Some points, each followed by its number:
c(7, -127, 39, -38, 24, 24, 4, -32, 47, 14, -69, 26, 16, -34, 19, -21,
  3, -6, 42, 10, 110, 10, -11, 25, 7, 58, 40, -44, -101, 93, -49, -18) 0
c(36, 41, 56, 9, -32, 28, 65, 15, -81, -11, 13, -47, 25, -20, -3, -21, -22, -69, -29,
  12, -80, 39, -84, -33, -25, -19, 10, -24, 78, -60, 10, -36) 1
c(10, -30, 33, -32, -40, 7, 5, 16, -1, 48, -20, 18, -6, -9, 8, -35, 32, -41, -12,
  -1, 45, -32, -45, -3, -36, 14, -7, 29, -14, 9, -5, -28) 2
c(63, 127, 108, -2, -127, -1, 65, 107, -54, -31, 93, -73, 15, -7, -88, -39,
  -111, 52, -70, 3, -127, 49, -45, -127, -115, -63, -74, 64, 127, -73, 53, -13) 3
c(-35, -24, -11, -6, -6, -23, -23, -48, -2, -39, -1, -15, -25, 44, 19, -16, 22, 1, 31,
  44, 119, -99, 53, 63, 30, -9, 15, -33, -41, -19, 16, -43) 4
c(-55, -53, -61, 52, 33, 16, 19, -34, -15, 48, -10, 33, 1, 15, 59, 2, 6, 13, 38,
  -5, 57, 50, 10, 35, 59, 24, 11, 19, -19, -28, -29, 41) 5
c(18, 127, 52, 36, -19, -36, 35, 19, 28, -65, 80, -37, -13, -19, -17, 74, 7, 70, -43,
  0, -52, 2, -19, -66, -34, -59, -40, 62, 36, 29, 30, -45) 6
c(-14, -115, -31, -41, 90, -19, 12, 7, 17, -21, -11, 16, 5, -18, 5, -16,
  54, -25, 26, 10, 96, 61, 43, 127, 99, 62, 39, -65, -62, 66, -21, 15) 7
c(35, 39, -10, -9, -50, 16, 22, 8, -11, 42, -18, -18, -11, -18, -55, -12, -13, 34, -24,
  -42, -96, 23, -64, -29, -60, -21, -14, -45, 29, -38, 36, -30) 8
c(-68, -127, -37, 17, 35, 4, 48, -35, 55, 13, -5, 41, 8, -33, 36, 44,
  -48, 34, 0, 12, 83, -24, 24, 83, 61, -33, 13, -74, -52, 12, -14, 22) 9
c(-50, -127, -23, -8, 59, 11, 43, -10, 30, 20, -37, 8, 50, -10, 70, -6,
  67, 0, 43, -24, 127, -28, 5, 58, 19, 26, 67, -76, -13, -19, 47, 21) 10
c(-6, -18, -37, -22, -9, 5, 4, 13, -45, -1, -21, 1, -37, -12, -8, 35, 37, 13, -19,
  17, -40, -17, -58, 27, -7, 3, -29, -17, -8, -46, 17, -17) 11
c(12, 109, 59, -34, -40, -17, -15, 34, 18, 22, -18, -50, -30, 25, -75, -37,
  -4, -11, -82, -11, -111, 1, 36, -58, -57, -35, 4, 70, 54, -4, 42, -43) 12
c(20, 67, 40, 20, -4, -1, 19, 1, -72, -27, 11, -54, 1, -46, -38, -26, -50, -23, -30,
  -11, -50, -22, -45, -48, -21, 5, 10, 40, 41, -11, 41, -6) 13
c(28, 127, 23, 10, -64, -7, 2, 74, -13, -37, 37, -28, -5, 26, -51, -34,
  -24, 21, -57, 29, -127, -12, -56, -115, -37, -37, -100, 74, 57, 10, 33, -35) 14
c(-26, -118, -37, -50, 26, 9, -21, -40, 55, 16, -35, 31, -19, 46, 21, 15,
  -25, 7, -5, 30, 127, 14, 45, 31, -5, 1, 8, -64, -57, 28, -62, 30) 15
c(1, 8, -25, -23, 77, -52, -23, -67, 16, -20, -21, 2, 29, 36, 4, 12, 14, 0, 58,
  -38, -6, -57, -33, -17, -6, -23, -27, -11, -43, 34, -40, -69) 16
c(52, -37, 11, -28, -40, -67, -40, -46, 25, 71, -56, 16, -32, 8, 35, 36,
  61, 55, -64, -48, -4, -12, -99, 2, -76, -38, -71, -4, -31, 36, 39, -123) 17
c(-51, 46, 5, 30, 15, 62, -17, 46, -30, -30, -28, -29, 26, 31, -55, -72, -52, -10, 28,
  46, -19, 19, 74, -5, -25, 74, 52, -1, -73, 15, -26, 16) 18
c(-57, 8, -72, -8, 115, -39, 3, 2, 0, -4, 34, 67, -11, -39, 73, 73, 29, 52, 39,
  3, 0, 70, 12, 32, 40, 50, 51, 50, -42, -1, -46, 73) 19
c(-44, -127, -66, -63, 91, -94, -28, -82, 47, 9, -32, 51, -25, 7, 52, 12,
  28, 5, 33, 10, 127, -17, 0, 82, 30, 29, 13, -61, -79, 11, -48, 41) 20
c(-17, -58, -69, 3, 6, -45, 6, 16, 29, 12, -39, 40, -38, -13, 23, 25, -36, -6, 79,
  -35, 66, 54, 36, 21, 32, 54, -24, -9, 40, -9, -14, 48) 21
c(-6, 4, -61, 46, 19, 43, 58, 0, -62, -93, -13, 9, 9, -9, -18, -64, -40, -31, 23,
  22, -23, -49, -17, -38, 40, 72, 26, -73, 26, 52, -28, 55) 22
c(43, 84, 26, 20, -66, 16, 39, 30, 38, -29, 19, 16, -7, -7, -5, -8, -12, 7, -46,
  8, -44, 6, -37, -52, -99, -93, -53, -35, 0, -32, 13, -29) 23
c(-29, -8, 25, -86, 31, 57, 10, 32, -25, 5, 28, 0, 62, -2, 25, -4,
  35, -102, 28, 6, 70, 4, 15, 34, 20, 58, 75, 57, 29, 0, 12, 0) 24
c(-34, 127, 23, 34, -73, 28, 104, 46, 4, -31, 17, -11, 37, 15, -100, -22,
  -84, 29, -40, 27, -36, -85, -45, -60, -65, -30, -57, -17, 62, -48, 13, -91) 25
c(-9, -122, -5, -31, 59, 34, -2, 4, 35, 15, -22, -7, 34, -10, -20, -55,
  -29, -5, -16, 8, 22, -14, 52, 12, 1, 32, 16, -17, -22, 33, -9, -15) 26
c(1, 100, 56, -23, -23, 47, 17, 39, -9, -8, 24, -40, -12, -3, -54, -77, 0, 30, -32,
  26, -53, 17, -48, -69, -44, -16, -44, -22, -8, 51, 61, -54) 27
c(55, 127, -17, 12, -22, 24, 0, 14, 11, 3, 42, -30, -32, 18, -26, 48,
  -24, 58, -84, -3, -119, 13, -54, -46, -45, -91, -114, 110, 13, -109, 66, -50) 28
c(-25, -127, -5, 33, 35, 16, 2, 16, 49, 4, -30, 20, -69, 23, -30, -72,
  16, 15, 13, 26, 92, -16, 67, 35, 5, 63, 68, -11, -17, 81, 37, 26) 29
c(11, 127, -11, 3, -13, -23, 26, 64, -50, -13, 79, -8, 28, 12, -34, 56, -47, -44, -6,
  -5, -73, -35, -27, -72, 4, -26, -3, 87, 78, -15, -18, 17) 30
Which point above is nearest to each new point, looking only along the 2 directions in which the numbered points spread most? Its number follows each.
c(-27, -18, -44, 35, -1, -51, -34, -32, -13, -40, -13, -35, 26, 0, -19, -24, 2, 30, 40,
  -22, 5, 0, -13, 11, 25, 9, -42, -27, -20, -1, -23, -14) 2
c(30, 37, 0, -25, 1, -15, -20, 10, 22, -34, 60, 1, 9, 17, -48, 23, 20, -4, -18,
  15, -58, 11, -55, -3, -53, -7, -70, -9, 60, -63, 44, -77) 8
c(-8, -26, -5, -8, 24, 6, -80, -32, 23, 41, -26, -27, -8, 52, 82, 12, 17, 30, -13,
  -10, -42, 35, 19, -38, 7, -7, -19, -21, -66, 78, -41, -64) 16
c(18, 120, 60, 6, -12, -27, -72, 35, -26, 21, 59, -29, -44, 24, 0, -43,
  32, 11, -26, 9, -51, 57, 12, -113, -18, 12, -15, 99, 44, 13, 48, -13) 27
c(-8, 68, 30, 41, -52, 19, -13, 3, -16, 3, 38, -37, -1, 19, -43, 27,
  7, 39, -1, 9, -109, 19, -4, -24, -36, -25, -21, 29, 50, -18, -21, -66) 27
c(-47, -107, 42, -63, 36, 94, 58, 25, 21, -42, -52, 54, 52, 7, -41, -41,
  -64, -84, 66, 17, 127, -56, 18, 12, 38, 63, 50, -94, -13, 58, -13, 35) 29
c(19, -29, -47, 10, -19, -17, -38, 11, 25, 37, -45, 14, -61, 17, 21, 91, 6, 21, 12,
  19, 0, 57, 68, 22, -16, -4, -47, 63, 12, -25, -26, -13) 16
c(-32, -8, -57, 42, -52, -32, 21, 31, -7, -2, 2, -5, 21, 11, -14, -31, -4, 3, 29,
  -12, 35, -6, 62, 21, 48, 34, 29, 34, 11, -15, -25, 97) 24
c(-86, -114, -64, 65, 72, -23, 60, -30, -39, -87, -12, 29, 55, -6, 46, 55,
  -25, 16, 77, -13, 81, -4, 78, 127, 66, 17, 54, -15, -65, -71, -53, 61) 7
c(57, 93, -12, -24, -3, -87, 7, -10, -12, -68, 18, -26, 14, 25, 38, -4, -4, 15, 6,
  2, -47, -7, 24, -9, -2, -40, -2, 61, 2, -55, 3, -13) 8
c(46, 0, 26, 3, 41, 22, 19, -62, 10, 21, -26, 8, -34, -40, -14, 86, -21, 23, -35,
  2, -60, 17, -3, 63, -47, -34, -53, 44, -20, -81, -59, -34) 11
c(-25, -36, -2, 37, -6, -1, -59, -8, -2, -33, -25, -18, 15, 38, -5, -60, 29, -1, -34,
  26, 26, -44, 19, -5, -29, 15, 19, -80, 22, 23, 30, -28) 2
c(-51, -44, 27, 0, 39, 11, -6, -34, 45, -26, 16, -13, -22, 46, -50, -38, -31, -15, 11,
  5, -15, -38, -26, 23, 24, 16, 4, -70, 36, -20, 57, -17) 2
c(25, 115, 37, -23, -32, -59, -67, -41, 36, 40, -1, -98, -57, -16, -70, 57, 20, 71, -73,
  -9, -63, 12, 22, -32, -62, -66, -82, -29, 2, -55, -15, 10) 23
c(-29, 2, -14, -34, 43, 2, -13, -49, 67, 59, -24, -36, -43, 13, 50, 96, 11, 37, -10,
  45, 59, -12, 1, 42, -21, -94, 15, 37, -67, -63, -12, 29) 16
c(-12, -18, 4, 14, 39, -39, -66, 20, 1, 29, 30, -46, 3, -10, 53, -6, 27, 45, 1,
  -21, 9, 48, -12, 11, 40, 31, 7, -29, 21, 35, -14, 31) 2
c(6, -123, -53, -12, 47, -35, 22, -39, 11, 36, 29, 84, 17, -34, 80, 21,
  10, -54, -8, -9, 57, -12, 60, 31, 63, 53, 75, 19, 70, 23, -56, 106) 29
c(-33, -19, -53, 27, 48, -13, 45, 6, -5, -20, -19, 31, 40, 33, 1, -57, -3, -22, 30,
  71, 18, -60, 46, 45, 73, 3, 61, -22, -20, -28, 9, 72) 24
c(-53, -19, -19, -18, -3, -25, 67, 29, -5, -96, -18, 73, 39, 32, 32, -18,
  -100, 7, 110, -5, 91, -55, 71, -61, 58, 7, -21, 61, -34, 55, -33, -2) 24
c(14, -5, -19, 34, -27, -1, -42, -31, -12, 26, 30, 22, -12, -12, 49, 0, -13, 9, 27,
  7, -25, 0, 11, -25, 34, 34, -2, 4, 22, 25, -25, 58) 2
c(-17, -45, 9, -22, 34, 11, 5, -33, -17, -14, -49, -20, -3, -1, 29, -9, 53, -16, -36,
  32, -42, 33, -52, -9, 45, 39, 27, -18, -5, 13, 45, -25) 2
c(29, -51, 27, -56, 0, 48, 53, -81, -11, -33, -38, 11, -11, 3, -41, 32, 20, -14, 13,
  37, 97, -18, -25, 44, 4, 13, 25, -72, -45, 15, -17, 2) 4
c(-22, -52, -12, -70, 44, 14, 16, 9, 17, -47, -38, 2, 25, 11, 53, -9, -4, 4, 36,
  30, 69, -22, 60, 66, 47, 43, 38, -12, 18, -27, 22, 68) 29
c(5, -74, -72, 36, -16, 11, 0, 68, -39, 21, 13, 96, 25, -6, 58, -50, 18, -68, 28,
  -16, 16, 32, -25, -7, 57, 25, 83, 7, 6, 22, -56, 88) 24
c(-6, -74, -5, 73, -10, 31, 16, -2, -41, -30, 17, 41, 28, 11, 17, -66, 11, -41, 57,
  -32, 15, -26, 35, 16, 47, 31, 24, -71, -1, 43, -17, 54) 24
c(34, 91, -33, 47, -59, -65, -20, 17, -11, -25, 81, -61, 40, 14, -58, -11, -23, 7, -22,
  47, -76, 26, 26, -51, -5, -22, -37, 45, 58, -33, -8, -59) 27
c(36, -107, -42, -51, 43, -18, -23, 14, -2, 17, -48, 64, 35, 49, 22, -19,
  24, -12, 59, -9, 83, -80, -44, 12, 10, 21, 11, -2, -56, 29, 25, -14) 4
c(78, 127, 22, 45, -50, 1, 10, -29, -17, -12, 61, -64, -33, -60, -46, 43,
  15, 56, -104, 16, -127, 14, -30, -47, -81, -127, -127, 44, 66, -90, 19, -10) 28
c(15, 36, 3, 45, -24, -40, 3, 25, 17, -27, 37, 22, -12, -3, 41, -4, -17, -71, 42,
  -34, -23, 18, 46, -4, 31, -4, 32, 58, 26, 1, 21, 52) 18
c(62, 48, 44, -14, -25, 48, 24, 87, -23, 18, 21, -32, 31, -19, -24, -106,
  -21, -29, -18, -15, 5, -50, 36, -33, -70, 14, 11, -12, 30, 76, 3, -26) 13
c(-25, -45, -6, -34, 16, -9, -64, -35, 22, 41, -14, -54, -21, 27, 53, 16, 68, -23, -66,
  11, 44, -5, 4, 14, -8, -12, -19, -44, -59, 78, 33, -39) 16
c(-2, -72, -26, -32, 40, -19, -30, -21, -7, 76, -3, 20, 31, -3, 7, 41, 15, -7, 31,
  -26, 86, 14, 15, 33, -16, -36, -25, 17, -37, -58, -4, 14) 4
c(45, 127, 78, -1, -30, 25, -3, -33, 2, 11, 33, -41, -30, -58, -38, -78, -44, -36, -70,
  -12, -46, -22, 10, -44, -49, -37, -3, 18, 13, 2, 29, -12) 27
c(-54, -89, -4, -8, 22, 38, 20, -27, 65, -2, -91, 37, -14, -2, 16, -44, 24, 11, -16,
  -20, 23, -28, 37, 36, -6, 30, 39, -24, -29, 43, -9, -20) 4
c(45, 85, -20, 34, -36, -35, 24, -16, -51, 13, 49, -11, -17, -38, 40, 79,
  -15, -14, -59, -19, -127, 4, -29, -72, 3, -98, -49, 56, 60, -75, 9, 62) 6
c(3, -69, 11, 1, 65, -20, -87, -7, 29, 13, -4, 36, 17, -26, -9, 0, -33, -8, -16,
  10, 60, 51, 41, 13, 2, -24, -19, -23, -76, 85, 39, -6) 4
c(-41, 6, -13, 14, -39, -14, 0, 18, 3, -41, 43, 5, 3, -57, 71, 27, -51, 6, 43,
  -49, 34, 59, 41, 24, 45, -5, 6, 32, -8, -35, -18, -4) 2
c(-44, -12, -70, 25, 28, -40, -33, -9, -72, 32, 48, 12, 4, 0, 50, 62, 34, 23, 45,
  -36, -13, 66, 12, -20, 35, 4, -11, 36, 70, -10, -46, 40) 2
